Each row has a name. After each piece below comes the name of the row it's from, unless a question asks for something else. Each question is about the rows just above it. Places in a row count from 0.

j_232: [130 120 136  84  69 110  99]
j_443: [159 110 120 159  86 146  88]
j_22: [159 110 120 121  86 146  88]
[130 120 136  84  69 110  99] is in which row? | j_232
[159 110 120 121  86 146  88] | j_22

j_247: [133 105 121 159  77 141 103 154 180 104 125 136 140 178 125 139]
j_740: [148  97 138 110 158 127 133 137  83 147 133 122 112 162 128 115]
j_146: [119 130 144 102 187 146 127 131  75 115 117 135 144 161 123 142]
j_94: [119 130 144 102 187 145 127 131  75 115 132 135 144 120 125 133]
The one value in j_247 and j_740: | [133]
Row and place of [117] in the named rows: | j_146, 10

j_637: [110 151 107 151]
j_577: [104 107 151 158]
j_857: [203 152 202 203]
Row and place where [107 151 158] starts: | j_577, 1
Row and place where [110 151 107] starts: | j_637, 0
How many times does j_857 hold [203]? | 2
Row and place of [202] in the named rows: | j_857, 2
Count of [151] in j_637: | 2
How many times does j_637 hold [152]? | 0

j_417: [129 176 103 183  98]
j_694: [147  94 142  94  94]
j_819: [ 90 174 201 111 170]
j_851: [161 130 132 153 155]
j_806: [132 191 142 176 131]
j_317: [ 88 135 200  72 170]
j_253: [169 154  91 200 117]
j_655: [153 128 159 135 177]
Count of [94] in j_694: | 3
Row and place of [131] in the named rows: | j_806, 4
[159] is at row and place | j_655, 2
Where in the named rows is [174]? | j_819, 1

j_847: [137 157 134 157 105 127 155 158 157 107 127 127 127]
j_447: [132 145  83 106 123 109  90 118 144 131 175 157 115]
j_853: [143 106 164 107 147 141 157  98 144 134  84 153 162]
j_98: [132 145  83 165 123 109  90 156 144 131 175 140 115]
j_27: [158 127 105 104 112 165 116 194 157 107 158 127 105]
How many times does j_847 hold [157]? | 3
Which value is in both j_27 and j_447? | [157]
The one value in j_847 and j_447: | [157]
Count of [105] in j_27: | 2
Where does [127 127 127] start? Give its row and place. | j_847, 10

j_204: [162  86  94 120]
j_514: [162  86  93 112]
j_606: [186 108 186 108]
j_31: [180 185 108 103]
j_801: [193 156 100  94]
j_96: [180 168 179  94]
j_755: [155  85  97 111]
j_185: [168 109  99 108]
j_824: [171 114  84 104]
Count of [186] in j_606: | 2
The one value in j_96 and j_31: | [180]

j_28: [119 145 160 103 141 169]
j_592: [157  94 126 129 138  82]
j_421: [114 114 155 108 114 154]
j_749: [ 87 168 157 174  76 145]
j_597: [ 96 157 124 161 115 157]
j_93: [105 162  63 169 114 142]
j_616: [105 162 149 169  87 142]
j_193: [ 70 146 159 150  86 168]
j_191: [114 155 155 108 134  63]
Count of [114] in j_421: | 3
Which value is in both j_592 and j_749? | [157]
Shared by j_597 and j_749: | [157]
Which value is in both j_193 and j_749? | [168]
Which value is in both j_592 and j_597? | [157]
Which value is in both j_616 and j_28? | [169]
Where in the named rows is [146]? | j_193, 1

j_782: [136 150 120 129 121 126 130 128 132 126 129 133 120 127 186 134 127 132]
j_249: [149 131 116 132 153 128 119 116 128 130 130 120 133 132 127 132 128 133]
j_814: [111 107 141 125 121 129 131 133 124 129 126 127 131 128 134 121 129 122]
Where in the named rows is [107]? | j_814, 1
Count of [120] in j_782: | 2

j_99: [132 141 105 100 130 179  84 179 130]
j_995: [113 103 127 173  94 105 183  76 120]
j_839: [166  95 178 183 112 130 197 113 161]
j_991: [165  99 154 162 152 105 155 124 161]
j_260: [137 174  77 138 106  81 104  99  86]
j_656: [143 122 159  94 162 122  90 167 162]
j_214: [145 153 161 114 114 151 114 172 114]
j_304: [174 174  77 174 106 106 106 159 106]
[173] is at row and place | j_995, 3
[137] is at row and place | j_260, 0
Count of [179] in j_99: | 2
Times [114] occurs in j_214: | 4
Times [107] occurs in j_304: | 0

j_400: [111 177 154 102 112]
j_945: [95 95 95 71 95]
j_282: [130 129 183  86 166]
j_281: [120  96  70  83 151]
j_630: [107 176 114 155  94]
Where does [155  94] start? Give its row and place. | j_630, 3
Where in the named rows is [166]? | j_282, 4
Where in the named rows is [71]? | j_945, 3
Row and place where [176 114] starts: | j_630, 1
Where does [183  86] start? Give its row and place. | j_282, 2
Where in the named rows is [176]? | j_630, 1
Times [95] occurs in j_945: | 4

j_711: [156 133 120 139 162 143 115 121 114 114 122 144 176 144 114 109 136 176
 128  76  69 132 145 110]
j_803: [156 143 113 139 162 143 172 162 113 143 143 143 176 144 189 109 136 176
 128  76 143 113 113 113]
j_449: [156 133 120 139 137 143 172 162 114 148 144 143 176 144 189 137 124 109
 128 146 150 131 121 132]
Which row holds [156 133 120 139 137 143 172 162 114 148 144 143 176 144 189 137 124 109
 128 146 150 131 121 132]? | j_449
[150] is at row and place | j_449, 20
[156 143 113 139 162 143 172 162 113 143 143 143 176 144 189 109 136 176
 128  76 143 113 113 113] | j_803
Row and place where [114 122 144 176 144] starts: | j_711, 9
How many times does j_803 hold [144]? | 1

